The rows below come in pairs that one turn or mirror swaps. Which row does each named row swap with?
The rows were stretched afterwards, more along some directions than others.
K_746: -19 -12 -17   3 -42  33  19 -41   8  30 -29  52  32 -11 -17 -40 -49  -4 -21
K_893:  29 -54  26 -18 -16  17  20 -14 -13  64 -13  -9   7   8 -48 -35 -74  10 -25
K_644: -43  28 -27  -4 -42 -16 -14  36  22  -9   5 -30  36 -25  32   1 -13 -21 -14
K_271:  -9  10  32  -2 -15  22  30  32 -23   3  17  20 -11   1  -2 -12  -9 -42  12
K_166: -19   4   0 -35  11 -10   3 -13 -14  20  -7  51  -6  -8  38   3 -37 -14  12
K_157:  22 -46  61 -23 -33  30  28 -23   1  44 -21  30  30 -17 -34 -27 -79  21 -26
K_60:  -1  11  33  -4  -4  13  30  32 -22  -1  12   7 -22  -2   3 -11   9 -35  18
K_831: -57   0  -8 -22 -47 -24  14  -4 -17  38  -2  49  38 -58  33 -15 -46 -33 -21
K_3: -57 -13 -16 -12 -38 -30   0  -6  25  35  19   3  45 -37   7 -18 -67 -14   0
K_567:  -9 -51   8 -34 -34 -27  -2 -25   8  23 -24  -1  24 -32  -7 -13 -33  44 -24
K_100: -21  14  -1 -13 -48 -25   2  28  16 -21 -10 -30  38 -28  28  -7   2  -9 -24
K_706:  -4  -4  10 -48  25 -20  22  10   1  32   6  12  25 -30  23  -4 -27 -15   7
K_422: -11   5  44  13 -17  12  20  31 -22  -8  26  22  -8  -2  -3  -6  10 -14   7
K_633:  -1   9  52   3  11   3  29  34 -27 -13  24  12 -19  -2 -11   8  17  -8   5
K_401:  15  -2  19 -14  26 -28   7 -14   3  40 -11  24 -38   3 -10  22   7  26  13
K_275:  22 -33  24 -39  -4 -11 -12  -7  11  46 -22  34  25  -8 -33  -5 -35  35 -13
K_229:  11 -28   2 -23  -3  -5 -12 -10  12   0  22 -32  16  14 -27  -9 -31  43   0
K_782:  12 -61  12 -40 -37   8  14   1  24  51 -25   3  -5 -16   6  13 -17   9  -1
K_435:  -9 -25 -30 -37 -23  26   3 -34 -31   0  -9  15  26 -12 -16 -10 -46  -1   4
K_101: -38  -1  -7  -3  -5  -6  36  26 -23 -19  11  26  32 -44   8   9   7   2  15
K_897:   9   5  58   3   0  15  30  27 -26   2  15  15 -15  11   4  -4   0 -20  -4
K_924:  27 -39  33 -15 -17  20  32 -18  23   2 -12   8   9 -30 -18 -18 -18  67 -10
K_383: -29 -40   3 -22   8 -31  43   3   4  -4 -32 -47   4 -29   4  -6 -16  26  14
K_521:   7 -10  19 -22 -19   7 -17  -3  25  62  -9  40  23 -20  -6 -32 -65  -1 -13
K_847:  19   1  52  -3  -4  12  33  42 -12   9   4  -4 -19  19 -16  -5  10 -12  -3
K_17: -27  20  -9   2 -16 -21 -18  27  21 -25   5 -31  27  -8  26   5   6   0  -8
K_365: -38 -42  -9  -9 -44   1  25   7   1  21 -18   0   5   5 -25 -19   9  -7   0
K_48:  11  25  29   3   1  16  33  17 -20   3   9  14 -17  17   9 -10  -7 -41   9
K_504:  -1 -23  42 -26  37 -20   9  21   4   9  -1  14  -1 -45  10   2 -17   8  16
K_274:  32 -14  34 -16  15  -4   6 -12  -6  45 -17  29 -35   8 -24  27   9  28  -2
K_728: -10 -39  16 -11  38 -18  32  -2  -9  19  11   9  -6 -23 -46 -12   7   6   3
K_977: -10 -21  -8  -5  18  10  35 -21  19   9 -39   2  -7 -38  12  -5 -19  17   0
K_70: -46  18 -54 -30 -51  11   5   3  -2  20  -9  16  31 -42  18  -6 -24 -16  28
K_661: -42  -1  38 -13  15 -25  25  -5 -10 -16 -13  48   1 -48   9  -7  -4  18  21
K_867:   3 -21  -2  -4 -31  33  28 -40  18  41 -55  29  20  27 -22 -31 -47  -3 -22
K_931: -20  19   8 -13 -27 -30 -15  21  12 -22  -7 -35  26 -10  20  -1  -9  -7 -14
K_626: -37  33 -19   0 -36 -21  -7  28   8 -31  -1 -36  27 -17  26  -3 -11  -2 -15
K_248: -32 -26 -23 -11  21   7  16  -9  -7  -9 -13  21  11 -32   2   9 -11  -9   3
K_311: -39  20 -14 -10 -38 -20  -7  31  14 -29  -3 -38  45 -29  44  -5  -5  -9 -18
K_775:  -2 -56  12 -32 -22   8  -2  18  11  53  16  19  20   2 -38 -13 -38 -12   1
K_898:  -2 -51  38 -22 -52  16  -3   3  13  38  22  35  35 -44  -1  -4 -75  12 -17
K_771: -23  12   3 -10 -22 -32 -15  27  19 -29   0 -37  27 -24  20   6  -1   6 -20
K_491: -40  -6  19  -6 -28  -9  -7   1 -16  26   1  53  23 -51  17 -17 -68 -25  -2
K_758:  25 -36  48 -17   4   5  31 -18  37  16 -16  19   8 -15 -12  -9 -16  53  -4
K_641:  15  13  32  -5   0  17  33  33 -16  -9  14  -6 -20   4  -4  -5   3 -18   9
K_660:   9  -5  -6  15 -30   2 -14  10  16  58  14  32  15 -13  13  13 -47   4 -32
K_813:   5  11  44   8  -4  14  32  30 -24   5  27  18 -12  -5   2 -13  -9 -39  14
K_905: -58 -23 -28  -9 -12 -31 -13  -5  -2 -22  24   8  18 -44   0   7 -17  21   7
K_854:   1 -36  -5 -42  -3  22  33 -17  -9  47 -19  17   7   8 -11 -30 -46 -16  24
K_798: -31  22  -5   3 -17 -38  -7  23  14 -26  -5 -32  29 -24  32   3   3 -17 -14
K_934: -23  19  -2  -7 -46 -19  -2  26  13 -14 -16 -31  27  -8  16  -3 -10 -15 -25
K_548: -37   4 -42 -38 -56   2   5   3  -5  39  -8  24  40 -35  -8 -26 -31 -19  17
K_718: -17 -40   9 -68 -67  -6  -7  18   2  34 -11  32  62 -50   9 -28 -42   2 -24
K_843: -40   3 -23  -7 -24   2  12  -6  -6  31  -4  65  -3 -47  22  -7 -32   0  29

K_775 pairs with -> K_905
K_101 pairs with -> K_660
K_867 pairs with -> K_924
K_854 pairs with -> K_567
K_728 pairs with -> K_3

